[[135 125 116 126 121 130 133 145 139 122 110 120 127]
 [120 136 140 133 137 111 127 124 110 129 139 131 134]
 [128 138 130 131 131 107 128 128 118 120 118 124 136]
 [123 133 134 132 134 117 126 140 115 136 125 112 143]
 [124 135 135 128 131 119 130 112 122 120 140 149 122]
 [134 119 116 124 120 141 129 140 142 129 114 116 126]
 [127 128 133 128 132 118 133 113 125 118 138 149 121]
 [131 129 122 128 125 118 133 150 129 124 111 115 134]
 [128 133 129 126 126 121 133 117 129 113 132 152 117]]: 134

[[132 129 146 133 131 110 128 145 136 117 117 130 119]
 [125 143 143 139 127 116 130 148 130 115 117 135 133]
 [127 129 135 119 127 117 136 127 130 119 131 135 143]
 [119 141 153 125 140 111 133 127 122 125 118 137 138]
 [136 125 144 134 147 113 127 149 134 120 127 122 119]
 [119 127 135 123 139 104 125 134 127 130 127 144 143]
 [119 120 155 128 145 117 125 136 134 121 133 121 131]
 [129 139 140 140 138 104 136 138 131 120 123 121 143]
 [137 142 152 129 140 109 126 130 130 115 133 123 121]
 [122 120 140 119 142 108 127 129 122 129 124 143 123]]: 121

[[127 129 124 127 137 125 130 128 137 125 126 129 133 131 126 123]
 [118 131 124 118 130 131 132 138 130 129 136 117 125 131 124 125]
 [123 132 123 123 133 126 130 130 133 124 132 125 130 130 126 126]
 [142 146 121 142 134 122 119 107 134 106 125 149 143 137 135 133]
 [121 121 130 121 135 123 132 128 135 122 124 126 133 125 129 123]
 [120 126 127 120 136 127 132 130 136 126 127 124 132 128 125 120]
 [117 116 131 117 133 122 136 130 133 126 126 119 130 122 126 124]
 [128 127 127 128 139 122 132 123 139 121 123 134 135 128 130 124]]: 124

[[136 118 128 123 123 138 125 134 138 123 130 130 124 113 128 126]
 [131 124 129 136 123 111 127 113 135 126 125 132 116 121 118 125]
 [121 124 145 116 116 129 125 146 121 116 125 116 122 112 112 145]
 [129 134 122 134 139 133 126 133 133 125 125 132 125 122 129 120]
 [136 124 119 124 124 133 125 137 135 112 119 142 139 124 117 133]
 [123 132 118 121 135 138 132 135 139 123 114 125 138 120 125 123]
 [108 107 147 133 116 120 120 119 131 119 115 129 120 104 126 137]
 [125 126 128 139 146 133 124 131 128 134 131 129 125 122 125 125]
 [131 124 128 126 124 122 126 134 139 120 138 124 125 106 129 119]]: 125

[[133 138 132 124 118 108]
 [117 138 140 137 135 136]
 [130 123 118 135 110 116]
 [127 112 114 140 127 144]
 [139 128 128 118 121 104]
 [120 135 130 139 122 131]
 [126 135 143 110 137 117]
 [124 134 139 132 133 126]
 [128 137 127 127 119 125]]: 126

[[128 128 128 140 151 146 145 148]
 [128 128 128 128 142 146 147 148]
 [128 128 128 128 128 128 137 145]
 [128 128 136 146 146 147 145 149]
 [128 128 128 128 128 128 131 146]
 [128 128 137 147 146 145 151 145]
 [128 128 139 147 145 151 145 148]
 [128 142 145 146 147 147 145 147]]: 148

[[135 137 129 138 146 130]
 [137 138 154 130 112 116]
 [128 134 124 141 114 138]
 [120 141 145 139 105 123]
 [121 141 138 138 131 134]]: 123

[[146 112 146 111 130 109 134 133]
 [116 107 130 111 147 141 117 133]
 [124 120 119 138 118 150 147 132]
 [148 120 140 113 132 114 133 131]
 [117 104 135 116 149 139 115 132]
 [145 124 132 101 138 111 128 127]
 [118 115 116 126 118 139 141 119]
 [115 105 128 109 133 139 131 125]
 [107 146 109 150 126 142 123 144]
 [113 120 149 117 136 129 116 123]
 [129 117 141 126 134 142 132 139]]: 123

[[123 125 124 116 121 135 121 115 147 120 150 118 115 122]
 [128 126 107 141 119 116 144 122 128 131 119 149 135 131]
 [139 145 118 139 118 126 126 157 114 133 127 126 135 133]
 [113 125 131 130 158 129 128 140 124 127 134 114 122 129]
 [127 126 108 136 120 121 140 119 127 138 121 155 135 130]
 [123 126 139 118 118 122 114 100 129 120 135 124 131 134]
 [127 126 109 143 117 114 148 129 127 126 113 138 135 134]
 [125 127 124 131 156 135 129 134 118 136 126 107 132 124]
 [125 122 147 129 117 125 111 101 127 124 130 131 125 135]]: 124
---
[[142 155 135  99]
 [109 133 132 137]] ans = 135

[[132 130 122 123 106 137 152]
 [117 116 109 142 132 107 108]
 [123 122 134 102 115 148 143]] ans = 137

[142 117 132 156 127 132] ans = 127

[129 152 115 120] ans = 115

[145 123 150 126 126] ans = 126

[122 110 103 122 138] ans = 122

[[154 115 141 155]
 [143 116 132 155]
 [138 120 126 155]] ans = 141

[131 106 121 100 140 154] ans = 140

[126 128 108 136 104 141 112] ans = 141
---
Q:
[[151 112 129 110 117]
 [154 131 126 126 108]
 [ 98 125 129 126 138]]
A: 126, 154

Q: [146 109 106 123 144]
A: 106, 146

Q: [134 105 112 115 122]
A: 112, 134

Q: [103 126 125 145 111 119 122]
A: 145, 145

Q: [135 114 132 125 127 148 106]
A: 125, 148

Q: [129 123 137 136 155]
A: 137, 155

Q: [154 134 133 108 112]
A: 133, 154

Q: [139 150 119 122 112 122 121]
A: 122, 150
---
array([121, 130, 136, 132, 104, 125, 147]) -> 130

array([[115, 105, 112, 120, 133, 120, 112],
       [142, 134, 139, 125, 140, 103, 122]]) -> 134

array([123, 109,  98, 133, 129, 128]) -> 109

array([106, 107, 105, 134, 123]) -> 107

array([[119, 118, 113, 113],
       [130, 151, 146, 127]]) -> 151

array([[127, 141, 134, 105, 139],
       [137, 117, 126, 138, 130]]) -> 117
---
[[139 152 110 127 107]
 [136 115 114 112 147]
 [109 113 120 141 137]] yields 120

[[108 132 115 135 148 102 122]
 [126 144 131 136 106 122 133]
 [115 125 121 142 120 137 129]] yields 126

[[141 107 134 137 154 128 110]
 [126 129 142 144 115 125 130]
 [140 109 138 139 152 126 114]] yields 130

[121 149 113 138 132] yields 132

[141  99 129 153 114] yields 129

[121 158 119 143 115 120 144] yields 121

[146 137 124 110 152] yields 137

[147 120 121 105 134 110 153] yields 121
---
(130, 108, 132, 150) ans = 132
(104, 129, 111, 124) ans = 124
(104, 152, 154, 150) ans = 152
(101, 105, 140, 110) ans = 110
(157, 138, 129, 132) ans = 138
(144, 120, 102, 128) ans = 128
(150, 148, 110, 136) ans = 148
(148, 115, 127, 152) ans = 148
